128 stands for zero in the data rows.
Here are some points, one per row:
115,207,104,86,105,132,121,138,136,179,158,176,95,98,126,167,115,90,184,100,178,184,66,100,126,115,115,122,168,142,75,111
95,156,103,84,105,107,174,166,176,126,106,126,142,175,118,164,181,121,104,151,182,108,133,93,95,179,175,86,108,100,120,175
122,83,187,151,191,122,115,91,120,134,101,158,177,148,158,43,100,158,94,169,101,89,106,169,158,117,110,139,98,102,153,132
113,91,156,187,199,208,123,129,140,183,104,186,192,160,182,51,101,226,90,111,103,117,63,212,135,112,117,142,108,113,145,114
132,82,220,146,179,113,114,92,105,141,93,155,156,184,157,65,106,130,99,182,100,93,127,143,169,115,104,137,100,101,149,131
167,89,239,127,150,107,109,89,91,145,99,137,132,192,131,102,112,119,96,198,101,101,164,91,179,117,102,134,102,101,137,119
118,124,134,140,136,144,109,107,110,131,110,120,115,136,129,142,113,130,125,118,107,132,141,126,126,114,109,138,126,113,153,115
255,102,99,110,114,110,108,178,94,81,149,90,102,91,118,105,99,116,167,100,107,164,155,159,177,108,137,255,126,146,154,112
171,145,105,78,105,102,117,107,92,124,95,134,96,94,70,154,128,97,205,167,144,156,150,80,190,129,126,114,105,105,81,117
119,112,158,125,147,108,111,94,116,150,100,138,133,194,130,110,109,121,135,171,106,123,148,106,152,112,107,134,107,101,148,129
96,97,102,139,138,105,163,171,168,80,135,113,165,99,140,93,125,128,102,104,112,90,110,143,93,152,162,110,107,110,141,147
143,113,128,140,129,128,109,95,97,129,114,101,110,123,133,154,113,126,103,103,104,129,159,140,136,115,99,145,132,146,156,110
85,118,104,121,122,94,199,213,197,80,132,137,185,120,144,91,197,132,98,133,171,88,82,123,89,191,197,88,105,105,109,190
90,109,98,121,118,106,176,180,175,77,142,110,162,98,128,112,173,129,104,121,145,88,112,125,89,174,175,97,109,108,135,169
113,159,101,183,115,184,115,133,140,139,201,140,102,92,153,148,122,113,129,96,125,165,102,147,95,115,122,122,212,209,121,112
115,118,143,130,132,139,119,103,122,129,100,119,120,161,131,136,114,130,123,143,106,117,152,109,121,116,111,130,107,108,158,131
119,137,104,175,107,146,115,135,140,103,193,111,104,93,149,126,110,117,157,101,115,157,120,149,97,110,133,126,208,192,134,109
124,187,131,77,105,104,120,92,112,211,93,183,115,107,76,161,122,78,187,188,158,165,122,76,175,123,114,107,105,100,41,123
224,89,102,113,114,107,109,162,93,80,143,84,101,89,119,119,103,122,143,96,108,139,164,154,164,110,131,255,120,142,154,113
78,133,105,125,112,100,205,220,210,106,138,143,198,163,152,95,210,126,99,137,188,100,73,117,93,189,203,81,103,103,97,199
140,159,194,82,103,103,114,89,110,228,90,197,137,165,77,134,122,81,172,225,129,137,123,78,190,119,101,100,99,97,42,134
157,159,103,118,107,126,110,132,113,95,182,112,96,89,119,152,125,109,168,102,129,167,131,139,123,115,125,129,179,190,114,109
120,113,150,159,146,167,112,100,110,131,111,122,128,127,149,136,113,152,103,104,106,121,138,147,123,111,103,142,115,117,158,114
139,116,255,86,130,105,110,86,98,199,86,173,146,218,113,109,114,101,104,235,102,97,139,79,187,118,102,104,100,92,82,133
91,169,105,86,107,101,187,165,191,129,103,128,148,164,107,149,203,110,143,179,202,91,120,81,93,219,197,69,104,96,104,202
93,171,104,81,106,104,184,164,180,129,101,125,134,167,97,164,229,108,113,166,201,103,133,84,95,205,185,73,106,98,98,196
119,84,168,173,192,195,114,97,124,184,102,178,180,180,169,72,100,228,90,125,98,115,94,203,151,108,101,145,105,110,143,109
120,201,102,83,106,114,121,130,118,155,142,147,83,94,101,181,126,95,194,100,181,181,92,95,127,119,119,123,151,127,77,114
118,99,165,168,131,131,112,97,113,148,117,104,129,127,154,158,113,152,98,102,102,91,150,148,104,114,103,140,131,140,161,111
120,106,149,163,134,131,110,95,106,159,125,114,121,123,151,155,113,143,97,102,104,113,139,161,119,110,100,143,149,158,156,110
124,109,182,138,150,149,108,92,101,147,102,143,119,197,138,139,112,125,99,150,104,137,149,125,149,112,106,143,110,105,144,111
92,104,100,182,131,112,164,208,184,90,184,126,153,94,154,75,123,121,114,101,112,113,93,138,90,138,162,108,134,141,142,137
98,108,101,113,121,104,162,145,154,81,117,94,140,100,121,135,144,125,125,128,128,87,147,118,94,166,158,108,105,108,154,151
139,97,106,139,118,112,115,127,107,84,140,71,112,93,126,135,110,123,119,101,104,111,175,146,126,114,123,146,131,148,164,111
131,184,102,115,104,140,110,134,124,114,183,134,92,92,122,155,124,103,182,99,145,177,107,125,121,115,126,128,175,181,101,113
119,96,211,145,154,114,111,96,112,151,99,138,138,213,147,99,112,127,98,181,102,101,143,118,150,117,99,129,102,100,148,137
87,143,107,91,113,100,188,149,182,112,99,126,175,167,123,111,175,119,99,171,166,89,112,95,95,210,190,75,103,95,111,201
117,83,121,172,191,164,126,119,137,159,103,151,180,100,157,53,97,207,95,117,109,92,79,207,134,110,120,140,105,107,152,121
125,112,169,91,126,113,108,91,95,127,97,134,106,181,105,156,117,121,123,163,106,134,167,95,157,118,102,131,114,107,128,112
81,134,100,153,121,99,202,222,217,114,161,153,207,142,165,81,164,128,100,149,185,92,56,118,87,181,197,78,104,106,101,194
250,94,104,104,116,110,110,160,91,79,141,77,95,92,104,119,103,119,144,97,104,151,171,153,169,113,127,239,123,150,158,107
175,110,99,120,107,110,110,146,109,79,155,68,93,90,109,142,112,115,157,102,107,136,169,137,133,113,132,141,149,160,155,110
115,148,103,162,109,143,114,112,123,126,188,107,103,94,137,158,127,118,113,96,114,140,137,148,100,113,117,122,207,215,130,107
123,204,106,100,105,148,112,133,124,150,179,162,97,99,133,159,122,92,191,101,170,189,78,116,118,115,119,126,184,170,82,111
119,117,108,185,111,140,119,111,135,109,175,88,122,93,150,141,113,119,107,99,105,115,146,148,96,112,117,122,182,182,153,110
96,107,100,174,123,113,156,216,158,87,180,121,132,97,149,90,124,124,114,95,103,131,99,130,93,125,153,123,161,167,149,120
179,176,110,81,103,109,110,110,90,130,101,146,81,100,72,175,155,91,174,135,166,193,132,79,183,119,108,122,113,108,67,111
214,105,128,85,123,103,109,90,88,95,97,112,111,103,75,96,118,103,177,187,103,143,172,84,201,126,128,117,103,99,123,119
110,150,105,139,109,137,139,127,148,117,171,118,114,104,118,160,127,115,168,97,150,129,134,106,95,115,140,109,148,120,132,127
119,132,147,119,138,126,110,98,109,149,104,138,108,164,124,140,112,123,138,138,117,142,139,114,138,116,103,134,122,107,136,116
117,93,177,155,132,131,112,90,109,144,104,103,133,147,152,148,115,166,98,122,101,90,161,144,119,112,98,140,114,120,160,114
175,187,103,79,102,110,110,118,95,115,106,135,83,97,77,178,177,100,173,107,177,193,124,85,159,120,116,124,136,121,69,110
118,196,105,134,110,180,110,133,128,155,192,166,92,93,147,161,118,100,165,97,153,195,79,133,106,116,118,124,200,199,85,111
150,109,103,127,108,109,112,121,109,81,141,67,104,91,114,141,114,118,144,101,101,117,175,126,123,115,127,140,140,146,162,112
118,83,140,182,200,181,120,116,135,179,103,180,193,131,167,48,95,233,95,119,97,106,67,213,145,110,114,143,105,110,141,118
81,141,100,122,108,102,195,194,199,95,141,128,184,139,144,108,191,128,102,151,183,89,94,107,88,191,192,78,107,101,108,196
113,107,143,164,177,202,120,125,127,169,103,161,159,164,160,82,106,196,92,100,100,134,111,184,127,114,108,138,114,127,152,111
115,99,149,159,180,202,116,106,120,158,105,156,157,172,155,87,106,200,96,117,102,124,112,180,141,112,106,140,110,112,157,112
117,117,119,138,149,176,120,116,112,127,102,128,122,143,136,107,117,138,96,100,101,143,150,149,109,118,108,139,111,143,165,112
113,118,146,173,125,158,112,103,119,141,132,113,117,121,148,150,114,129,102,103,103,118,141,140,99,113,103,133,149,148,158,114
106,149,107,97,115,119,140,126,139,124,141,117,116,123,117,168,131,119,126,117,153,125,147,103,95,125,138,111,131,112,129,131
179,121,99,120,105,110,109,149,110,82,164,81,96,86,112,121,109,118,169,98,109,153,158,137,140,115,137,137,160,165,146,111
102,166,105,86,107,109,155,142,150,132,130,123,115,130,106,177,170,115,131,124,179,126,136,93,98,144,149,99,116,105,108,147
117,130,103,160,110,128,113,106,115,108,167,87,108,94,133,152,116,126,117,98,106,125,153,145,99,113,111,133,186,195,146,110
116,118,143,155,132,154,109,99,115,133,109,114,117,130,140,147,115,130,97,103,106,116,147,132,117,114,103,139,131,124,156,112
121,132,100,107,119,112,116,110,109,90,140,86,94,101,94,171,127,124,148,101,114,129,174,118,112,118,121,128,136,145,148,114
103,164,102,91,106,109,154,134,148,143,107,128,116,160,101,173,160,115,123,152,175,130,148,92,98,146,149,96,110,107,108,151
137,82,152,142,184,146,114,92,116,140,105,144,161,127,143,78,106,191,92,135,99,94,117,193,159,114,104,144,100,105,159,120
205,178,110,78,105,105,110,117,90,131,99,151,83,96,74,168,144,82,206,147,162,200,126,82,197,122,117,122,107,103,52,110
Along one direction, these points spread out more than along any other. How far along it is each point below, from 0 to 99? 50 is the average, and the first point above lies past it. One standard deviation of the points above along it is 16.
119,117,108,185,111,140,119,111,135,109,175,88,122,93,150,141,113,119,107,99,105,115,146,148,96,112,117,122,182,182,153,110 45
179,176,110,81,103,109,110,110,90,130,101,146,81,100,72,175,155,91,174,135,166,193,132,79,183,119,108,122,113,108,67,111 66
117,83,121,172,191,164,126,119,137,159,103,151,180,100,157,53,97,207,95,117,109,92,79,207,134,110,120,140,105,107,152,121 26
139,116,255,86,130,105,110,86,98,199,86,173,146,218,113,109,114,101,104,235,102,97,139,79,187,118,102,104,100,92,82,133 40
113,107,143,164,177,202,120,125,127,169,103,161,159,164,160,82,106,196,92,100,100,134,111,184,127,114,108,138,114,127,152,111 27
175,187,103,79,102,110,110,118,95,115,106,135,83,97,77,178,177,100,173,107,177,193,124,85,159,120,116,124,136,121,69,110 69
85,118,104,121,122,94,199,213,197,80,132,137,185,120,144,91,197,132,98,133,171,88,82,123,89,191,197,88,105,105,109,190 71
171,145,105,78,105,102,117,107,92,124,95,134,96,94,70,154,128,97,205,167,144,156,150,80,190,129,126,114,105,105,81,117 63
119,112,158,125,147,108,111,94,116,150,100,138,133,194,130,110,109,121,135,171,106,123,148,106,152,112,107,134,107,101,148,129 40
118,99,165,168,131,131,112,97,113,148,117,104,129,127,154,158,113,152,98,102,102,91,150,148,104,114,103,140,131,140,161,111 35
